In the rows, 128 means zero.
One turn moves each row of this set onto another row. After a few examples, where does it send each row asked below?
rabi: [162 135 110 120 122 139  96 136 130 118 122 135  95 147 112 120 140 112
 139 134 144 143  80 125]
faf: [124 157 109 155 120 149 158 117 139 119 124 118 143 137 162 105 148 108
 138 110 120 106 170 124]
suri: [127 149 107 124 127 137 132 102 127  98 112 133 131 148 153 156 139  69
 121 150 112 119 164 116]
setok: [168 104  86 123 145 157 142 102 118 104 157 102 105  94 152 149  97 114
 141 149 119 139 144 105]
dasa: [163 120 123 114 107  98 149 111 127 102 102  90 115 143  90 149 110 153
 116 156 136 115 116 121]
zinek: [144  99 108 157 136 126 154 127 130 145 129 145 113 129 105  84 162 140
 104 119 119 148 140  93]
Rozo: [146 131 113 109 112  96 143 134 126 112 115 103 112 158 100 150 124 139
 122 184  99 108 151 116]
Vavuz: [145 122 132 129 164  97 153 145 104 132  95 116  93 126 135 113 172 129
 127 141 110 140  98 111]
Koro: [146 109 104 114 131 103 148 130 127 114 112 117  76  95 156 133 166 130
 146 129 158 123 110  87]
liseb: [127 153 101 123 133 143 141 112 137  97 105 136 132 137 151 162 139  81
 117 156 111 106 164 117]
sir: [165  92  81 115 149 130 157 128 108 107 139 118 100  89 137 162 114 113
 121 160 139 122 133 103]
Dazez: [135 157 125 134 129 132 151 105 179 151 135 109 117  97 153 125 112 126
 141 128 155 127 160  97]
bulef: [152 119 113 111 113  92 144 127 125 109 106  97 117 157  97 148 118 148
 119 181 113 119 147 117]
pebug: [149 148  82 140 139 114 132 115 103 120  96 134 115 106 120 132 135 167
 150 129 153 137 104 153]
Dobi: [152 130  94 148 116 140 120 100 142 137 127 117 119 145 121 185 156 115
 156 101 116 112 141 146]
Bonav: [133 141 128 142 135 105 152 119 175 166 145 102 114 115 126 122 109 125
 126 125 171 143 130 113]
pok: [149 143 113 122 123 115 137 133 127 128 111 108 118 161 111 145 133 134
 126 181  81 109 173 109]
gofes: [132 113 100 163 140 139 136  96 135 139 130 148 114 132  98 108 159 143
 112 133  88 164 156 103]
kazu: [170 138 128 125 118 149 134  77 136 132  88 117 147 128 144 139 125 121
 122 107  99 129 111 135]
Pil: [141 109 101 161 137 130 140 105 132 139 131 148 113 134 106  94 162 137
 103 125  90 158 149  95]
debik: [150 109 123 111 121 128 156 104 103  79  97 127 134 132 112 103 108 116
 123 127 129 164 120 120]
gikun: [146 121 121 134 157  97 150 151  96 148 100 123  92 126 138 119 174 127
 123 146 112 132 105 107]
rem: [137 131  94 160 125 144 124  84 124 127 126 156 108 122 106 137 145 150
 119 137  82 168 155 122]
besof: [164 114 101 139 137 172 117  98 118 113 156 113 108 112 150 138  90 121
 156 130 112 147 135 107]
dudub: [148 139 121 153 137  94 145 134 164 161 142 104 120 133 100 141 120 127
 123 114 159 145 111 123]
sep: [173 142 136 116 130 124 117 111 141 127 137  81  85 154 132 140 127  90
 161 121 105 153 134 105]
vir: [117 156 113 130 138  99 153  73 127 135  92 106 109 100 107 150 138 151
 154 121  97 145 147 124]
Naka: [141 114 104 115 143  94 149 130 133 107 119 112  66 101 147 137 167 127
 151 126 152 126 108  99]
Gan: [125 127  77 150 143 106 149 121 116 124 158 138  91 135 100 145 128  96
 138 107 146 146 139 149]
lor: [114 154 108 154 116 139 158 102 125 120 124 116 146 130 161 111 145 106
 140 111 122 116 172 128]
lasa: [162  97  88 125 148 151 148 109 110 104 151 106 105  83 146 161 106 112
 140 152 129 132 143 105]
dogem: [136 150 134 142 138 111 154 115 177 157 135 107 119 110 139 120 110 130
 133 124 170 140 143 108]

debik turns into vir
Koro turns into liseb
Now find these:
pok turns into zinek
pebug turns into Dobi
besof turns into dasa
Bonav turns into setok
lasa turns into Rozo
suri turns into Vavuz

